0: [ -7 -49 -35 -50  21  43  53 -24 -32  20  17 -26 -27 -79 -36  14   4 -21 -30 -32  49 -10  32  74]
1: [  3  79  37   1   1  28  10  74  21  -7  45  61  59   1  -6  10 -45  20  22 -62 -36 -10 -10 -88]
2: [-33 -61 -69 -23  68   8  17 -48 -15   5 -11  -6 -55 -11  30 -47  14  59 -26 -11  43  25  11  -7]
3: [ -8  -6 -58  22  -7  31   9 -28 -42   1   0   1   7 -12 -50 -24 -15  28 -13 -53  31  32   9  27]
4: [  -9    4   23  -41   12  -47  -16  -26   18   26    7  -31  -50  -55   25  -13   -2  -79 -118  -28   65   -8   36   97]
5: [-24 -68  -6  31   5 -61 -18 -12 -18 -39  19  31 -23 -58 -14 -37  36  23   1  54  25  51   9 -52]
6: [-30  37  62  36  -1   4  13  21   5  15  56  -2 -45  19  56  22  23 -42 -26 -45 -50 -32  13 -15]
7: [  60   34   54   77   11  -17   40   22  -48    8   23    7   16   11   26   31  -54   31   18  -36 -104  -65    0    8]
8: [-82  37 -19 -43  18  31 -48   5 -64 -44 -74 -97  -1 -10 -51 -75 -35 -49 -31 -88  -4 -24 -11 -39]
9: [ 27 -34 -15   7 104 -29 -45 -19  22  29 -29  -5 -34 -75 -37  15  66  61 -19  11  13 -36  -6  44]
10: [ 24  47   6   7 -11   0  17  63  21 -13  -1  97  65  18  19 104  37  -4  37  64  25   1 -17 -30]
11: [-47 -85 -31 -44  26   6  31 -82 -28  88  57  -6 -19 -31 -30 -39 -70  11 -41 -85   5 -20   4  35]
12: [ 48 -21 -34  49 -70 -27   7   2  19 -37 -75  38  23  31  43  74 104   5  25  97 -13  33   0 -37]
13: [ -54  -54  -75  -79   30    9  -39  -92   64    8 -118  -56   -6  -19  -53  -45   39  -22  -61    2   18   20   75   54]
14: [-11  -9   3 -88  -4 -44 -26 -36   1  24 -30 -82 -56   2  31  -8  69  88 -13  28 -12  23  59  25]
15: [-20  21  14  -1 -20 -21 -19   9  29 -18  13   8  24  60  55 -41 -26 -36 -25  -4 -32  27  -9 -13]
16: [ 23   3 -28   6 -12  48   9 -21  11   5  17  50  75 104  85  16  24   2  -1  23 -52 -30 -17  -2]
17: [-50 -69 -24  -7  34  30 104  -9  25  -8 -41 -20 -31 -40  -3  -3   2   9 -32 -33   5 -26  38  31]
18: [  2  -2 -82 -15   0   2  -4  17  13  -3   0  40  68   3 -62 -54   0 -37 -16  -9 -19 -28 -23  14]
19: [ -29   30   70   35  -24   29    3   34  -30  -47   65   41   50   31   17    1  -35    8   42  -54 -118    7   20  -85]
20: [-118   20  -25  -43  -77   -7  -15   15   33  -30   -8  -35   19   -8  -14  -33   18    9   31  -31   27   97   52  -28]
21: [ 21  44  31  18 -10 -37 -24  64  18  14 -21 -33  39  -4 -15  29  14  33  34  -1   0 -82 -63  -7]
22: [ 23 -13  45  46  -2 -59 -44  48  -6 -42  41  45 104   8 -75  -2 -29  35  29 -30 -43 -23 -38  39]
23: [-75 -59  24 -64 -22  32  88 -17 -10  74  27 -70 -64 -17  33   2  -5  10 -20 -43  27 -39   4  54]
24: [ 31 -29  18 -48  27  34  28 -37  -8  77  92  22 -26 -34 -40 -44 -38  -3 -62 -77  69  43   4  65]
25: [  6 -14  12 -23  53  41  47 -49  16  47  16  -3   0 -35  -3  20  70 -18 -59   3  51  16  49  85]
26: [-11 -30 -79 -54  36  46  43 -36  47  57 -10 -24 -14   6 -15 -62  16 -77 -46  24  85  58  63  22]
27: [ 39  35  30  22  -8  15  54  32 -66 -51 -31 -32  13   2 -29   8 -74  31  43 -23 -57 -88 -97 -36]
28: [-22  23  35   3 -57 -26   3  39 -47 -69   7 -27  14  34  23  34  -8  51 118  29 -18  36 -13 -54]
29: [ 55  27  55  97 -14  21  29  23  -4 -40  12  28 -14  97 104  13  45 -45  19  17 -97   2  20 -23]
30: [ 56  34   7  12 -54 -63 -59  13  -1  66  88 -50 -28  52  77  56  17  28  66  26 -28 -42 -20  33]
31: [-40  19   8 -30   8  24  75 -29  -2   5 -79 -47  -6  -7  40  -4   1 -17 -45 -28  35 -37  68  28]
32: [  49  -39  -46  -11   28 -118  -62  -11    5  -54  -46  -41  -35  -24  -54  -46   62   46   19  118   26   45   11   18]
33: [ 21  12  21  33 -92 -70 -25  51 -24 -92   2  30  46  -4  11  31   4 -23  37  59 -28 -61 -37   6]
34: [ -88  -82 -104  -31  -15   18  -27   -9   49   10   42  118   43   62   34    8   -4  -58   20  104   -4  -18  -43  -75]
35: [-41 -12 -14   5 -20  51  56  15  17 -27 -45  38  45  43  10  34 -51 -72 -15 -14 -54 -35 -12 -29]
36: [ 57 -56  -7  26 -35 -35 -40  14 -25 -20  54   1  -4  21 -63 -51 -32 -34  12  88  -6  15 -34  21]
37: [ 30  31  39  17  20 -14 -52   5 -29  65  51  -8  30  40  -1  65   5  47  29  27  -1 -46 -92  -9]
38: [-34  20  26  13 -72  23   0 -20  27  -3   8  11 -85  -9   2 -11 -34 -74 -28 -34 -10  70  62   1]
39: [  0  72  44  28  45   9 -36  34 -46  -9  31  -4  97 -26 -56  60  11  30  61   4 -18 -97 -65 -18]
40: [ -20   -7  -21   49  -17    8  -37    6   97  -26  -17   47   17   24   -8  -70  -31 -104  -22   25   -8  -21    9  -12]
41: [ 82  14  19  44 -36 -19  22  33 -47 -50  24  58  -3 -10   4  48  23  44  24  15 -56  -1 -20  -8]
42: [  28   16  -26  -75    4   35   51  -25    6   31  -23  -29  -49  -51  -30    9   13  -20  -49 -104    9  -36   21   75]
43: [  92  -42  -56   -6   59   23   33 -104  -37   21  -35    6  -88  -18  -61  -66  -29    4  -21   36   36   77   40   55]
44: [-77  -1 -33  25  97  97  -2   6 -38  48  24 -37 -68 -30   8 -17 -23  -7   8  17  -1   3 -14 -53]
45: [ 97   9 -48  15 -10 -40 -35  24  -2 -14 -11  -5  -9  51  13   0  43  45  -1  14 -41  -6 -50 -26]
46: [  4 -17  35  54 -56 -66  26  75 -31  46 118  79  43  43  63  85 -26 -44  26  26 -49  -3  54  17]
47: [ 54  46  68  72  60  -8 -88  36 -12   2  13 -16  37  21  53  68  17  42  32  35  30 -43 -16  51]
48: [-59 -32   5 -53 -21 -38 -19 -33  33  13 -23 -74 -69 -54  31   2  30  -7 -23   1  33  28  82  70]
49: [ 70 -13 -61  34 -97 -46  18  14 -16 -45  -7  63  28  54  16  42  68   5  24  57  16  24 -17 -23]
50: [ 16  11  66  66 -43 -35 -15  28 -12 -82 -13  24  26   5  50  62  12  21  35  62 -45 -58 -37 -28]
51: [ 49 -63 -92 -35   7 -92 -40 -27  22  23   3  77  14   7 -35 -23 -19  16  -9  10  21  82  28  -4]
52: [ 13 -31 -74 -77  17 -56   2 -18 -37  17 -28 -23   8 -63 -47  24  44  18 -22  -7  59  -5  35 104]
53: [-19   8 -39 -37  41  11  28 -44  88  -4 -85   9  -3  -8  54 -28  48  26 -31  23  14  21  42  28]
54: [-92  12  41 -29  29  -6   2 -37 -27 -39 -32  -3   7 -27  -9 -21  85  22 -35 -11  42  -4   0   2]
55: [ 19  33  61  21   6  -8 -75 -17 -29  22  79   9  -7   5  44  46 -14  56  43 -18 -38  -5  10  26]
56: [-13 -28  40  85 -61 -88  -1  97  53  -7  15   5  34  -5   8  49  11 -44  39  38  -3  12 -24 -32]
57: [ 10  24  25 -21  11 -31  10  57 -10 -12 -14 -32  55   0 -29  21  -9  63  -5 -22  -4 -18 -53  -1]
58: [-43   0   5 -92  39 -30  -6 -51  15  47 -22  17  44 -25   3 -27  29 -14 -54  44  47 -15  13  72]
59: [ 36  17  27  42  -8 -43 -23  45 -34  13  37  -7  -7 -16 -10  36  47  38  14  20  -2 -59 -26  39]
60: [  5  85  97  54  23 -20 -97  -3 -79 -30  59  32  49  27   9  19 -44  26  64 -23 -36 -41 -29  -2]
61: [  20  -29   -5   -5    8   30   54 -118  -24   79   20   39  -51  -56  -14  -38  -41   -4  -14  -17   39   33   15    6]
62: [-19 -15  -6 -45  -2  39  68 -56  -2  36 -40  -2 -18   5 -28 -65  19 -18 -48  -3 -24   4  65  16]
63: [ 39  15 -14 -28 -63 -33 -10  43  28 -56  35  57  41  58  45 -18  12 104  14 -19 -69  37  14 -27]
64: [-35 -10   6  82 -22 -58 -17  92  60  19  22  20  18 -23  45  70  22 -23  18   4 -37 -62 -20 -74]
65: [  8   4 -15  -3  -8  21  -9  12 -41  -2  52   6  -9  35  24  18  64  31  56  82   3  26   2 -12]
66: [ 65  70  39  38  19  13 -51  18 -49 -36 -20 -34  -2   7 -31 -31 -63  23  68  33 -27 -54 -62 -61]
67: [ 26 -11  26  31  47  65  64 -35   3  52  26  29 -10 -29  -5  20  47 -25 -39 -20  88  54  32  15]
68: [ 40  -9   3  12 -69 -77 -32   3 -44 -37  11   8  26  49  17  30  36   3   5  53  17  30 -66  -3]
69: [-26 -13   0 -27 -24 -16  40   2 -58  12  25 104  63  -7 -72  50 -64  -9  16  47   8  -9 -41   1]
70: [-97 -19 -26 -10 -18   7   7  10 -32   3 -65 -72 -52  28  32 -11  30  60   6 -19 -33 -17   8 -48]
71: [ -62  -25  -32   63  -36  -21  -49    1   51  -74  -13   32   36   37   21  -42   -2 -118   -9   37   52   57   21  -58]
72: [  68   15   -5   -9  -34 -104    0   68  -28  -24  -14  -51  -44   18    3   26  -66   64   30   29  -37  -37   -6   10]
73: [ 38  -4 -35 -49  32  61 118   2  62  38 -21 -46 -48 -49 -11  12 -43 -53 -21 -48   8 -54   5  82]
74: [  17   64   49    0  -48   28   16   31  -20  -29   36   44   31   -5    0   82  -35    1   50    8  -85 -118  -43  -11]
75: [ 20 -20 -19 -12  88  54   4 -31  42  38  10  -8 -31 -92 -47 -53 -28 -10 -29 -75  32  30  69  66]
76: [  1   0 -18 -13 -17 -12  11  40 -17  -2  -5  92  66  17 -20  20 -12   1   1 -42 -41 -38 -13 -17]
77: [ -1 -40  -4  16  19  54  37   7  54  -2   6  20   9 -11 -28 -26 -16  -2 -11  40  20  21 -19  15]
78: [  32   48   75   23    9  -51  -42  -13   65 -118 -104   12   33   -6   -2  -10   17  -11   -7   -5  -58   29   40   -6]
79: [-36  19 -41 -30  26  32  -4 -10 -55  33   4 -12 -41  32  36 -14   6 -28 -27   2 -17 -33 -47 -92]
80: [-27 -11 -47 -82 -21 -47   8 -65  -4  44  28 -30 -27 -20  18 -85 -62 -19 -23 -10 -10 -15  41  35]
81: [ 26  50  15  56  50  -4 -22  49  11 -48 -31   8  45  47  49  26   8 -37   6   5   3  22  12 -20]
82: [ -51   12   11   24    7   57   23   43  -39  -14   -6  -60    6   68   44   19  -12  -40   10   28  -17 -104  -49  -72]
83: [ -7  25 -44 -26 -26  31 -47 -68 -88 -34 -66 -44  12  -9 -16 -25 -25 -17 -17 -43  -9  25  20  19]
84: [118  45 -77  51  14  12 -22  18  30 -27 -63 -12  -4  65  35  21  82  47  60  51  -5  13 -36 -59]
85: [  17   21   11    5   -4    7   32   38  -51   22   37   -5  -15   61   27    4  -49   -1    4  -57  -88  -66 -118 -104]
86: [  6  13 -29  20 -15 -31 -35   5 -11   3  -5 -16  20  34   1   5   2  50  27   0 -16 -29 -34 -26]
87: [ 15  68  31  74 -32 -10  11  54  43 -14  18  65  47   1  31  63 -10 -28  19 -51 -51  -3  60 -31]
88: [ 79  41 -38  64 -12 -21 -41  13  74  15   4  28  23  70  57  35  75 -29  13  30 -66 -20  -2 -56]
89: [ 36  18 -13  37 -37 -11  -9   4   1 -58 -60  54  61  88  27  49  27  -6  28  48 -23  26   8 -47]
90: [ 47 104  65  12 -23 -17   9  60 -52  33  36 -24  19 -11 -38  45 -36  77  85  -1 -24 -21  34  30]
91: [ 18  57  60  52  13   4 -29  52  36  56  44  -6  22  26  20  32  21  49  38  12 -21 -25   3 -38]
92: [-49  -8  -2 -40  72  38  45   6  56  12 -57 -45 -60 -28  30 -43  14 -24 -55  13  35   4  45  41]
93: [ 13  59  13  28  10 -24 -19  46 -26 -24  51  85  28   8  14  58  42  82  54 -12 -17 -35 -11 -19]
94: [-14  -3 -66 -97   3  55 -30   0 -60   6  10 -52 -61 -41 -59 -25 -38   0  11 -40  23 -39 -54   7]
95: [ -9 -41 -40 -25  75  62  72 -24  34  21 -54 -25 -39  -8 -31  -1  10 -43 -51 -36  37  24  54  51]
96: [-69  26  30   9  16  74 -14 -11  -1  27 -28 -49 -33  35  92  35 -39  -8   5 -45 -24 -25   7 -40]
97: [-40  45 -38 -33  12 118  25  10 -11 -26  20 -34 -37 -33 -41 -72  -7 -46  -2 -55  28  36  -1 -45]
98: [-18 -88 -43   2  33 -54 -27  -8  45   1  -6  23   4 -37   2  -8  21  52  -5   0  30 -34 -69 -30]
99: [-18   5  18 -40  27  53  92   1  36  35 -25  -8  24  12  29  11   5   7 -24 -51  -8 -26  41  38]
100: [ 64  -1 -30  -4  51 -36 -36  -2  54  12  21   3 -11 -25 -51 -14  44 -50 -14  24  -6  29   7   6]
101: [ -54  -24  -97 -104   19   52   74   -5  118   37  -77  -22  -38  -35   35  -12   97  -35  -88   18   92   45   50   14]
102: [-51  30  85  60 -24  -6   5   7 -61 -65  62  51 -17  13  68  38   7  54  70  79 -15 -52 -16 -62]
103: [-104    9    8  -29   20   92   18    3  -19  -11  -12  -13   26   18   37  -44  -88   -2    6  -63  -46  -72  -44  -42]
104: [ 72  55   4  57   5 -36 -33  66  23  -1  58  15   8  16   5  23 -43  43  33 -27   2  14  25  17]
105: [ -6  31 -28  27  42  20 -33  82  69 -55 -20 -25 118  48  -2 -20  58  14  47  14  12  -9 -18 -40]
106: [-39 -65 -70  -8  22  72  31  -3  79   4   1  74  30  49  -8  43  35 -62 -39 -13 -35  17   6  -2]
107: [-55 -37   3 -52 -44  -1  20 -79  -9  61  12 -48 -36 -21  -5 -82  40 -12 -85 -60   1 -24  14  10]
108: [ 14 -44  -9   0  49 -85 -79 -10  -5  -4  15  35  39 -14 -77 -41  -1  -2 -17 -18  24 -12   6  32]
109: [ -9  10  -4 -18  -6  -5 -57  -9 -15 -60   8 -28 -14  82  62 -88  31  49   1  65  61  75 -32   0]
110: [ 51  36  21  15 -55 -74   5  54 -35  45   6 -19  41  59  24  44  18  55  15   0 -29 -31  -7  12]
111: [ -4   9  20  -7  79 -14 -70 -97  -9  43  48  60  25 -38 -65 -57  21  10 -35   6  54  63  66  29]
112: [ 37  -6  -9 -27  62 -41 -30 -19  31   2 -52 -29 -77 -42 -35 -15  31 -32 -70  18   7  34  23  31]
113: [ 13  47  47  58  24 -41 -64  47  15  31  -6 -31  -9 -68 -38  72  26  -1  16 -31  12 -45 -24  18]
114: [ 22 -18  25 -10   4  -6  48 -26  35  51 -49 -20   3 -47  -2  -5  -4 -30 -49 -39  19 -69  47 118]
115: [ 75  52  31  35 -31  12  15  26  12 -20  -2  43 -11 -31  25  51 -55  -8  25   9 -49 -29 -31 -36]
116: [ 29 -14 -19  -9 -45 -40 -65  35 -36 -43  82   2  21  -8 -16 -26 -15 -26   7 -13 -20  -2 -46  19]
117: [-17   8  13 -24 -50  -9  27  28 -51  16  38  37  29  17 -21  27 -31  58  79 -26 -38  -2 -39 -51]
118: [ 43 -17  17  28  41  10  19 -44 -35   9  15 -14 -16 -20 -24  24  -6  35   3  36  19  55   2 -18]
119: [-74 -31  -8 -60  -5  25  23 -46  35  15 -92 -79 -32 -21   8   7  13 -13 -29 -70  15   2  28  17]
120: [ 85  97  59   8 -88 -42 -13  65  28 -18  35   0  19  66  29 -26  55  39  59  32 -16  44  -8 -11]
121: [ 44 -25  -1 -14  39 -24 -39 -45  15  -5 -36 -28 -30 -33 -74 -54  15  22   9  55   2 -12   1  29]
122: [-21   0 -20   8  -8 -20  22   8 -74 -38 -39 -39  -1  85  88 -31  11   3  -6  54  -9 -16 -18 -26]
123: [ -63   35    0  -28  -20   28  -13   13  -19  -59  -54 -104  -24    3   -7  -36   41    4  -17  -29   15  -28  -40  -41]
124: [104  75  -6  40 -35  11 -11  37  -5 -63 -27  12 -13 -37 -10   6  -3  -9  49 -16 -15 -11   1 -10]
125: [-13  15  27 -25   2 -38  -8  -6  52  53  41  39  -2 -22   6 -34  22  37  -5   6  -8  20  51   2]
126: [ 31  21  16  43 -39 -50  14  88  26 -23   6  47  82 -15 -45  51 -44  12  51 -49 -40 -44 -10   0]
127: [  12 -118  -43   20   31  -65  -23  -12  -34    7   -2  -53  -20  -35  -68  -37   52   21   -8   39   44   18   13   13]
128: [ 77  33 -21  17   8 -25   1  50 -23  14  17  43  47   7 -33  12  -1  53  27 -29  -8   1  -8  35]
129: [  30  -53  -22   13    2  -75  -18   61   -3  -10  -37  -15   77   29  -40   37   39   54   11   33    2  -56 -104    4]
130: [ -2 -38 -53  -4  31  66  -7  -2  82 -32   9  18   5 -39  10  13 -33 -35 -12 -50  -5  10 -41 -16]
131: [  6   6  52  59 -49 -35  16  40 -18  21  97  75  40  30  -3  33 -79 -21  44  10 -64  22 -12 -34]
132: [ 34  -7  34  37 -14  -9  44  56 -12  32  66  14  -5  42  -4   5 -39  38  82  24 -74  23 -28 -25]
133: [ -38   14    8   16   44   42   20   -4  -97    0  -19  -88  -21  -49  -79   11  -37    3    5 -118  -23   -7   -1    7]
134: [-31 -22  28  36  51  10  35 -28   2  36 -44 -58 -35 -52 -25 -39  33 -19 -52   5  79 -22  48  38]
135: [  2  65  46   2 -29  -3  32 104 -14  26  64   0 -22 -15   9  92 -11  17  97   5 -43 -75   1  20]

[ -48    1   29  -69  -15    8   61  -20    8   34  -16   -9  -43 -104  -20   30    0  -52  -58  -10   55  -50   -9   48] --> 0 42 114 4 23
[  23   49  118   50  -42    2  -21  -21  -68 -104    1   23   32   21   72   75  -68  -85   23   74  -19  -14  -19    3] --> 50 33 115 102 60
[ 52  -8 -10 -31  66 -39 -69  -1  85  -1 -43   0 -47  -5  10 -49   5   0 -42  39  24  -1 -14  34] --> 112 100 121 9 53
[-52 -27 -64 -13 -45  47  31  16 -54   8  68  19  22  14 -26 -69 -14  66  51  -7 -26  13  58   9] --> 3 117 65 18 86
[-12 -60 -20 -23  77  40  11 -27  20  29   9  48   1  20  24 -36  51  30 -66  17  64  43  12   5] --> 2 77 25 67 53
[ 10  40  74  62  -7 -45 -26  37 -65 -32  22 -37 -19 -24 -54 -38 -72 -56 -10 -30 -82 -35 -33 -69] --> 66 27 7 116 115
[ 66 -47   6  92  61 -16   5 -16   3 -26   5  27 -72 -31   0 -14   1 -12   3  30   9   3  17   3] --> 118 100 5 77 121
[ -47   -5  -10  -16  -59   17   -7  -23   24   49  -47 -118  -46  -12  -69   -3  -51  -70  -18    7   60   41  -35   -7] --> 119 123 38 94 134
[ 37 -40 -10  61  46  16  13 -15  37  26  26  17  20 -32 -23 -21 -48 -38 -20  -2  17  -5 -55 -10] --> 77 130 118 100 18
[-68 -43 -41  -3 -37  79  47 -14 -44   1  -5 -54 -15  24 -49 -10  28  14 -12 -38  10  10 -25 -20] --> 3 70 123 97 17
[ 28  35  22  23 -19  -7 -20  59  28   4   1 -30  54  13  -1  39  38  11  47  20  11 -49  -6  45] --> 21 59 91 86 110
[ 15 -54   2  10  17 -28 -16 -53  -7  -8 -49 -19 -32 -16 -45 -35   8  26   4  66  34   2 -59 -60] --> 121 5 118 98 127
[-38 -97 -26 -15 -82 -13 -10 -14 -27 -40  53  55  54  36 -22  40   4   2  44  60  34  79 -54 -24] --> 68 69 49 65 5
[-44  -5 -24  20  12  69  41  11   8 -66 -30 -13   1  24 -39  -5   0 -51 -20  -5   4  53  31 -10] --> 77 97 3 35 95
[ -8 -38  16  34 -68 -72 -58   0 -45 -44  32  -4 -45 -26 -23  19  23  62  48  11 -18  35  -2  -5] --> 5 68 86 59 116
[  -8  -37    1  -45   29   36   63  -12  -14    9  -33  -26  -74 -118  -64  -20    9   24  -51  -58   54   10   64   79] --> 0 75 42 17 95
[  5 -19 -88 -47 -58  50   7 -55   2  40 -15  21 -21 -17 -32 -23   7  39 -43  -8  53  69  37  47] --> 3 62 0 26 61
[ 24  25  18  29 -11 -31 -21  79  39  18  10  -2  23  29  38  52  -3  17  62 -14 -70  -8   3 -31] --> 91 104 86 110 87
[-21 -48  43  45  64  13  -6 -51   4  64  50   2 -12 -43  -4 -31 -30  18 -18 -65 104  11  -7  42] --> 24 67 61 134 75
[ -49   -8    9  -18    0   39   43    7 -118  -51  -35  -44  -23  -69  -88   14  -82  -43   24  -41  -26  -14  -11    8] --> 133 94 83 8 3
[-29 -27 -44  18  26  82 -15   0  77 -64 -43  88  85  15 -20 -47 -13 -88 -14   9 -34  -3  26  -8] --> 40 106 35 18 130
[  2 -35  24 -35 -17 -25  34 -40 -35  30  -3 -23 -49 -72 -15  -9   2  14 -16 -13  45 -17  24  88] --> 0 114 52 48 134
[-37 -66 -59   3 -16  -2  14  -5  17  35 -18  26 -10  15  -7  54  35 -92 -69   2   6   8 -27  14] --> 106 77 35 130 18
[ 20  24 -24 -10  -3   1 -31  15 -77 -35  20  -9  36  32 -12  25 -10  17  15 -20  10 -51 -70 -28] --> 86 57 116 37 21
[  -6   26  -55  -51 -104   22    0  -13   -5  -21  -15   19  -44  -62  -36  -15   27   25    0    7    8   31   11   11] --> 3 20 83 38 62
[ 69 118  45  35  38  22  -8  36  32  19  24  21  38  72  52  28  28  29  41 -27 -60  13 -23 -64] --> 91 1 81 88 93
[-17  -2 -23   6 -33  -8 -41  32  92 -49 -62 -15 -51 -26  -5 -28  -3 -69 -10 -20 -34   6  -8 -43] --> 40 130 15 38 100
[  3 -26  22  47 -64 -28  29  85  -8  -9  54  22  25  23  64  41 -52 -64  21  18 -77 -68  28  16] --> 46 131 33 87 7
[ -3  41  32  11  74 -12 -77  14 -30 -43  -1 -21  57   4 -26   5 -85 -49  18  41  13 -79 -82 -19] --> 66 39 21 60 37
[ -3 -24  -3 -26  11 -11  28 -43 -25 -21 -61 -59 -40 -82   9  -6  49 -13 -77   7  97 -51  -3  92] --> 134 0 4 52 114
[-23  28 -23 -24  -3  44 -12 -20 -43 -77 -64 -54   0  46  19  11  49  23   0 -49 -35 -28  -4 -18] --> 123 70 83 86 122
[-37  17 -65 -37  -5  77 -11  -8  66  28  -7  26  20  14  28 -29 -36 -65 -38 -74   5  49  21 -39] --> 130 106 97 15 38
[-79  39   7 -49 -79 -10 -66 -15  24 -15  -9 -49   9  -1 -43 -97  34  13  20   9  16  68  31 -49] --> 20 123 125 15 54
[ 12  -1  14  17 -38 -52  -4  77  30  41   2 -77   4  23   8  47 -21  12  72  21 -14 -48 -85  -8] --> 21 86 110 57 37
[ 18 -16  35   3  57  12  30 -49   7  17 -26  11  -8 -23  12 -22 -26 -24 -63  -3  32 -47 -24  63] --> 114 134 77 25 58
[ 35 -18 -21 -14  -7 -34 -10  -8  21   0 -15  34  62  19  13  -8 -60 -25 -15 -33  10  59  -4 -44] --> 15 76 51 86 18
[ -4 -10   5  29 -12  60  19 -35   6 -25 -39  -8   2 -44 -11   0   9 -22  -3  58  41  42   2   8] --> 77 118 3 67 134
[ 46 -20 -13  -8 -49 -26 -11 -66  10 -19 -31 -33  18  45  42 -18 -27  21  11  20  -5  -8 -25 -15] --> 86 15 45 68 122
[-33  13  20 -34  63   6   1 -18  40  69  40  15  -8  38  97 -64 -23  29 -24  15   8  62  85   5] --> 125 15 53 2 92
[ -28   18   26  -11   40   85   24  -23 -104   -6  -42  -85  -20   -6  -48   -6   -8   -7  -34  -14  -11  -13   -7   13] --> 133 83 123 8 3
[-32 -41 -27 -39  58  17  18 -34   0   7  27   3 -63 -21  26 -63 -47 -32 -33  22  40 104 118  31] --> 26 2 92 75 95
[ 74 -70 -18  21  23  17  35 -21  26 -24 -22  23 -28 -60 -13 -29 -19  13  -2  42  37  32  10  23] --> 77 118 121 43 5
[-26  28  11 -68  44 -13   4 -29  41  39 -45 -18   5  -6  23 -11  35   7 -40  69  57   0  18  21] --> 58 53 92 25 125
[ 33 -45   4  15 -62 -34 -31 -42 -63 -41  35  33  14  40 -21  -2  57  15  34  92  -6  34 -35  21] --> 68 65 36 49 41
[ -30  -28  -11   -6  -33   -8 -118  -26   -9  -52    8   14   52   22  -10   14  -23   51   88  -19  -53   12    7  -17] --> 86 28 55 117 116
[-46  11  15   8   8  45  20   8   2 -53 -51  24  27  11  12   8   9 -24  26  19 -59   8  22 -25] --> 35 81 15 89 77
[  1 -17  79  43 118 -22  -2  19  61  13 -51  -7 -38 -59 -24 -16   8 -21  -7  49  15  74  15  19] --> 112 100 77 134 118
[ -35  -44 -118  -57  -74   37   -9  -41  -13   25   -9   11   -2  -18  -39   22   74    1    0   34   74   92   -1    1] --> 3 26 20 52 65
[-57   1 -12 -44 -41  68  58  44  75  -6 -17  35 -17  50  82   7 -56 -55 -31 -68 -44   1   5 -49] --> 35 15 96 99 130
[-45  40  58 -21  33  26 -72   8  49   0  40 -11  27 -18 -82   4 -59 -14  14 -82 -20  -1 -30 -23] --> 1 57 130 113 22
[ 14  63 -40   1  35 -60 -56  29 -43 -33  -7 -19   9  33   7   9  34  70  33 -25 -30   8  -5 -47] --> 86 45 57 93 128
[  8  77  44   4  15   5 -82  38   7 -41 -12 -66  42  16 -37 -49  -9  -4  36  -5 -63 -53 -39 -50] --> 66 21 86 57 39
[ 42  39 -68 -32  17  41 -46  20  23 -45  30  41  53  33   4   7  53 -47  -2  25  28  -6 -44 -19] --> 18 81 105 100 16
[ -1 -47 -17   0  35  43  39 -54  13  62   0   6 -59 -48   6 -40 -18 -11 -34 -72   0  37  12 -11] --> 61 75 2 11 62
[ -72    7    4  -31   31   75   36   -2  -85  -29  -21  -38   28  -41 -104   -2  -77   24   31  -16    7   14  -18  -38] --> 133 3 97 94 8
[  50   38   10  -17 -118   -1  -17   -6   12  -46   14   64    3   74   65  -24  -30  -35   17   16  -72   50   39  -22] --> 15 63 89 120 29
[ 54  29 -12  19 -40 -39  21  41 -45 -31 -26   4  35  12 -33   1 -18  36  26   3   0 -31  25  41] --> 128 86 110 57 124
[-44   4 -11 -56  36  14  39 -50 -16 -23 -53 -36 -97   0  -4 -79  72 -51 -92  44  49  28  30  23] --> 92 62 112 134 26
[  5 -14 -33  30 -19 -45 -28  51 -26 -49  13  16  -1  26  20  37  24   0  13  -3  -9 -21 -15 -12] --> 86 68 59 45 116
[-22 -50 -28  -1 -16 -13  10 -22  18  10  -2  33 -29 -65 -55 -56 -50  15  -6 -66 -22 -13  33 -77] --> 3 125 130 5 11
